128 stands for zero in the data rows.
Here are some numbered points:
[ 83 167 102 122 128 153 132 172] 0
[100 110 172 238 166 110 249 121] 1
[129 103 152 252 174 120 255 157] 2
[120 145  92 211 127 160 255 139] 3
[169 103  99 134  89 109 127 137] 4
[131 157  83 105 115  93 151 129] 5
[157 104  83   0 151 137   0 138] 6
[158 114 147 152 100  66 133 115] 7
[118 137 143 174 173  97 183 115] 8
[122 162  79  23 127 145  31 134] 9
[158 113  98  91 138 104 180 107] 10
[152 103 172 239 139 137 216 149] 11
[124 134 141  51 186 174   0 212] 12
[119 119 116 164 123 121 121 161] 13
[109 151 104  71 111 118 112 109] 14
[119 134  72 151 113 115 180 155] 15
[ 84 168 183 255 162 126 224 145] 16
[ 80 141 187  40 157 149  38 109] 17
[101 142  75 237 116 122 255 106] 18
[120 144 103  73 128 159  83 132] 19
[203  85 102   0 138 162  17 120] 20
[135  98 183 186 162 127 187 150] 21
[141 143 118 111  91 105  89 125] 22
[122 129 106 210  94 138 210 132] 23
[102 141  93  90 129 121 125 105] 24
[131 144  84 206 123 173 182 136] 25
[ 57 137 191  42 134 183  45  97] 26
[ 55 155 144 255 155  87 197 109] 27
[136 106 134 255 169 112 253 127] 28
[217  98 110   1 126 130   0 142] 29
[ 59 173 161 164 137 182 147 123] 30
[192 100 132 198 157 138 180  88] 31
[135 156  91 206 125 106 210 123] 32
[174 119 128  35 106 129  15  89] 33
[185  91 105  74 107 108 111 118] 34
Which three points above are nearest to each new point, looking only along the 2 directions in which the numbered points spread most? Their numbers follow each, nearest first.
[ 90 160 179 134 115 206 108 103] 0 30 24
[132 135 101 165  85 167 178  87] 15 25 31
[186 106  88  22 161 160  26 182] 33 6 20
[103 127 105  69  92 134  72  96] 19 14 22
[ 80 129 175 228  84 178 196  74] 27 21 16
[110 105 160 122 148 103 122 140] 0 13 24
[150 111 184 115 143 126 104 146] 24 14 0
[183 127 100 174 162 170 208 166] 31 15 25
[108 146 104  23 111 143  31  92] 9 33 12
[136 101 140  34 148 100   0 146] 9 33 6
[166 115  91  16 119 107  26 182] 33 20 6
[174  93 148  74 133 146 113 126] 22 14 24
[141 145 135 189  68 120 173 185] 25 15 8
[133 133 135 158 115  81 187  99] 15 25 31
[182 113  94  88 110 121  78 137] 34 22 14
[ 97 156 159 109 143 106  82  77] 0 24 14
[ 54 151 150 197 159  98 154 110] 30 21 8
[ 56 151 115  72 132  65  67  99] 19 14 24
[126 125 180  93 140 117  77 210] 19 14 24
